Each row is where one point has got to under a steady rotation. How many ticks took it there?
The counts run from 0 to 224.
[  2.3  -6.4 -17.2  51.8  14.9  -5.4  -5.0   0.6  26.7 -13.4 -14.0 -18.9
   3.0   4.9  14.2  13.7 -16.5  12.2  -1.2  -5.4   2.9  -1.8  10.7   8.6
 -14.9 -45.5  11.6   0.6 -23.3  -8.1   7.2  -6.0   8.1]
162
[  1.9  22.3 -23.4  22.1  20.2   6.2  -4.4  -4.8  45.8 -15.2   9.7  -0.6
  12.3  18.1   9.6  -2.4   3.1   7.3 -16.5   7.1  -8.1  28.3  21.0   7.8
  -4.5  -8.3  -9.0   2.1 -18.1 -13.0   9.2 -30.9   7.7]
136
[-13.0  -7.6  17.9  -8.3   4.0  23.4  -9.4  -8.0 -15.5 -31.4 -12.4 -11.4
 -15.2 -13.4   2.7   4.1  29.6  -1.5   9.6 -11.4  11.9   7.3 -38.1 -25.1
 -26.4 -10.8  -6.2  -3.5   0.3  20.1  -5.9 -26.7  14.3]
26
[ -4.2  11.2   5.5 -20.4  -6.7   0.0   5.5  12.9  -0.7  -8.0   7.3  13.7
 -20.3 -12.3   7.6  -5.8  25.7  21.3 -10.1 -25.1  13.6 -23.3 -23.4 -27.0
  -0.9  -4.4 -33.7  15.1   8.7  16.2 -26.3 -34.0  15.7]
0
[-15.3  16.4  23.4 -21.0   1.5   3.6 -14.2 -21.3   8.6 -18.7   0.3  -3.1
  -7.3   0.7  12.7 -14.4  33.6 -14.4   7.5  -3.7   9.9  17.5 -14.6 -27.5
 -12.2  22.6  -5.2  -5.4  -6.2  17.3 -25.7 -33.4  11.3]
131
[-16.4  -2.4   6.8 -13.9 -13.9   5.1  15.9   6.0 -11.8   4.0  -3.4  16.3
 -12.8 -19.7  -6.8  -7.7  19.1  -5.5  22.9 -40.2  28.0 -26.6  -9.4 -29.7
   4.0  -3.0 -14.4  17.8   4.0  13.8 -31.3 -21.1  -5.1]
185
[-26.5  13.3   6.1 -29.3 -32.7  15.9  -0.7 -22.1 -13.2 -13.8   7.2  17.9
   2.4 -11.8  16.6 -12.4  30.0   0.5  -8.1 -13.2   3.3  -9.9 -19.4 -27.9
   3.7   1.3 -22.0  13.2   6.6  18.1 -29.1  -0.8  -2.2]
7
[-18.9   0.3  -6.1  14.6  -4.2   6.5   7.7 -25.7  24.5 -10.3   9.2  16.5
  35.9  -0.6  21.3   4.5  -7.7  24.4 -13.2   7.4 -12.2  16.8  33.5  15.0
  29.3  -5.3 -16.5  10.0   0.1  -2.5 -19.8  24.9 -16.1]
102
[ 13.9 -17.2   5.1  41.4  22.6 -17.6  16.3  14.4  15.4  -4.0  -8.0  -3.3
  17.4  10.1 -11.6   9.2  -8.8  35.6  18.7  -4.5  18.4  -3.1  29.9  14.3
  24.3 -19.6 -14.6  15.0  -6.6 -24.8  -9.7 -23.8  -1.1]
82
[-13.0  -1.9  13.9 -23.3   6.8   1.8  18.9   5.6  13.8  -6.0  -0.3  14.1
 -17.1 -23.9   4.3  12.9  -7.5  21.5  -7.0 -22.1  25.0  14.8  15.9 -16.4
   0.9   9.1 -28.4  18.5   2.0  35.8 -33.3 -12.2  15.0]
97
[-11.6   4.9  14.0  -9.6 -14.5  12.2 -16.7 -20.5 -25.1 -28.4  -7.1   2.2
   6.2 -10.8  -2.3 -16.0  37.1 -24.6  35.5  -0.1   9.2  -1.2 -14.8 -25.9
   9.6  -7.6   5.6  -0.8  -5.1  11.2 -12.8 -28.8   7.2]
34
[-12.6   8.6  11.2  30.0  -4.6  12.9 -10.8 -11.5   1.5 -10.7   0.1  -9.7
  30.7  25.6  14.9   1.4  35.3  25.2 -21.4  23.6 -11.8   0.2 -16.3  -1.6
  -7.9   2.0 -24.9  -8.2   2.1 -33.2  -5.7  -1.1 -14.6]
119
[-18.4  -3.8  31.7  -4.6 -11.0  14.7  -6.3 -25.6 -24.9 -24.5 -10.0   9.2
  26.0  -4.6   0.1  -6.6  34.1  -0.8  27.3   4.5  11.9  13.5   0.8 -13.6
  24.1  10.5 -15.3   5.6   7.0   1.4 -22.8  -9.3  -6.4]
219
[ 13.6 -17.6   9.7  21.7  23.4   6.4   9.1  15.2  -0.2 -31.1  -9.6  -4.5
  11.0  -5.5 -12.5  23.9  -1.4  43.6   7.1   3.9  13.2  17.8  12.2  15.9
  19.1 -29.0 -17.9   5.9   8.1  -4.1   5.9 -22.3  14.6]
214
[-10.2   8.1 -31.6  49.5 -22.9   2.0  -5.0  -6.6  17.7 -13.8  -3.9  -3.9
  13.0   6.5  19.5   3.7  -5.5   0.9   5.5   9.8 -20.2 -10.7  12.9  13.2
  -0.8 -37.7   3.9   4.1 -20.0 -17.7   3.7   6.0   6.4]
154
[-12.2  -1.0  12.5 -25.1  -3.5  -3.5   6.2  -3.6  10.7 -15.1   1.8  14.0
  -3.3 -25.1   9.7   3.3  -5.5  10.0  13.1 -19.1  18.4  22.2  28.9  -5.9
  21.0  11.4 -20.8  16.7  -0.6  34.8 -35.6  -0.9   4.2]
96
[ -7.8 -17.4 -12.3  37.2  22.8   7.2  20.5  16.0  24.9   6.5 -15.4 -17.4
 -13.3  -9.3   0.0  29.5 -22.0  11.7   2.4 -19.1   8.8  17.0  -2.9   5.9
 -29.9 -30.4  -2.0   3.0 -14.5 -10.0  -8.0  -1.3   4.0]
64
[  0.3  -8.1  17.4  -4.3   0.6  -7.3  -9.6 -28.4  10.9 -15.9 -12.2  -2.4
   8.1 -10.3  12.9 -18.8  -9.9  -3.8  30.7 -30.6  28.2  -0.9  29.4 -15.6
  12.1 -12.9  26.1   9.6 -18.4  26.0 -16.5 -12.3 -12.6]
175
[-22.3  10.6 -12.0  -5.8 -16.5   5.0 -11.6 -11.6  21.5 -27.7   0.6   0.9
 -13.2 -31.3  22.2   1.0  -5.4 -20.5  15.4 -12.1   1.2  23.9  17.7 -17.3
 -11.2 -15.0  10.7   6.8 -23.0  40.1 -16.8  -2.5  23.3]
149
[-23.8  -5.0  -9.8  47.9  13.8  11.6  14.3   5.3  14.7  22.1 -16.6 -17.4
  -4.5   6.0   6.5  25.9  -6.8   8.5  -1.2 -13.8  12.7   3.7 -13.3  -1.0
 -33.1 -16.6  -5.2  -1.9 -12.7 -32.2  -8.5   3.8  -8.5]
65
[-11.3  11.0 -27.4  34.1 -13.1   6.6   5.7  27.5   6.0  -5.0  -4.3  -4.8
 -19.4  -5.6   5.0  15.4  14.0  -1.2  -3.4   1.2 -12.9 -20.4 -32.6  -8.0
 -23.0 -29.2 -11.5   1.6 -10.8 -11.3   0.4 -20.4  23.8]
152
[-19.4 -12.0  43.9  -4.6   8.4  -2.8  10.3 -13.3  -0.8   6.2 -12.1  -8.7
  -4.1  -8.3   4.4   3.0   6.2  -2.7  26.0 -28.3  35.7   9.7   4.4 -22.2
 -12.3  14.3   4.2   1.5  -5.2  18.3 -34.5  -3.5 -10.1]
78
[ -9.1  -2.0 -27.1  24.1 -12.2  11.5  18.9  30.4  -6.5  -2.0 -13.6   5.5
 -10.8 -26.0 -15.2  12.6  10.0 -15.5  30.6  -9.6   8.6 -22.3 -13.8 -11.2
   1.1 -26.6 -18.7  16.1  -6.2  -9.6 -13.7 -22.7  20.4]
54
[  7.1  -5.9  23.2  -4.5  -4.5  -4.5  -8.5   6.6 -11.1 -50.3  -4.4  -2.2
   0.6 -25.9  12.0  24.1   4.6  29.0   6.1   6.8   3.1   8.8   8.0  -1.4
  13.7 -21.1 -19.2   5.9   6.2  31.6 -11.9  -7.8  28.8]
115
[ -1.5  17.2 -28.9  13.8  14.7   7.2   6.8  19.8  33.1 -16.2   5.6   4.6
 -22.3  -7.8   4.8   9.8  -6.1   2.5  -7.8  -7.8  -7.6  14.8   2.5  -4.2
 -21.4 -21.2 -14.4  14.3 -14.4  10.1   2.1 -39.8  28.0]
143
[  2.1 -10.8 -13.1  24.5 -19.6 -12.6  -1.1  20.9 -17.3 -24.2 -14.7  -8.0
  -4.0 -16.7   3.1  15.4  11.0   1.3  23.9  -3.6  -1.4 -33.4  -9.4  -5.9
  -6.9 -43.6  -1.0   4.2 -14.5   7.8  -0.6 -15.8  21.6]
160
[ -8.9 -13.3  25.8  27.4   8.6  -5.1  -3.5 -35.2  12.3  -1.5 -12.5 -13.3
  25.0   6.3  17.0  -3.8  -8.7   5.8  20.6  -6.2  11.2  11.6  38.9   2.5
  12.0  -1.6  12.6   0.8 -15.4  -8.2 -19.8  13.8 -21.3]
76
[-10.2   2.3 -18.5  36.8 -10.7  20.9 -10.4  -6.4 -10.3 -25.7  -9.6  -5.4
  18.8  16.9   7.7   6.8  26.2  23.4 -14.1  13.0 -13.8 -11.1 -20.1   4.4
  -2.4 -34.0 -18.1  -0.2  -3.9 -27.0  10.6   0.1   0.7]
21
[ -7.4  14.8 -34.1  38.6   1.9  19.0   7.8  11.7   8.9   6.5  -1.5   9.0
   9.6  10.8 -13.3   2.4  18.7 -14.2  11.8  -3.3  -1.1 -13.9 -13.0  -5.8
   3.3 -17.9 -16.9  12.4  -7.9 -43.7   9.0 -33.3   1.2]
47
[  5.4 -10.2  12.4   5.8  17.4  -1.0  -4.2  12.4   7.3 -41.5  -6.0 -11.1
  -6.7 -15.1   4.9  32.7   1.1  38.8  -5.5   9.3  -0.1  22.4  10.2   5.0
  -7.5 -21.4 -18.1   4.0  -1.6  13.9  -2.6 -15.3  28.6]
116
[ 11.4  -7.9   2.6  11.5  20.8 -17.2   3.2  15.1  13.5 -16.3 -15.7 -21.1
 -13.5  -7.9   0.8  12.2 -13.7  16.9  12.7 -28.6  27.4  -4.8  11.1  -3.9
 -17.9 -37.6  17.9  -1.2 -21.9  12.2   2.3 -30.1  12.3]
169
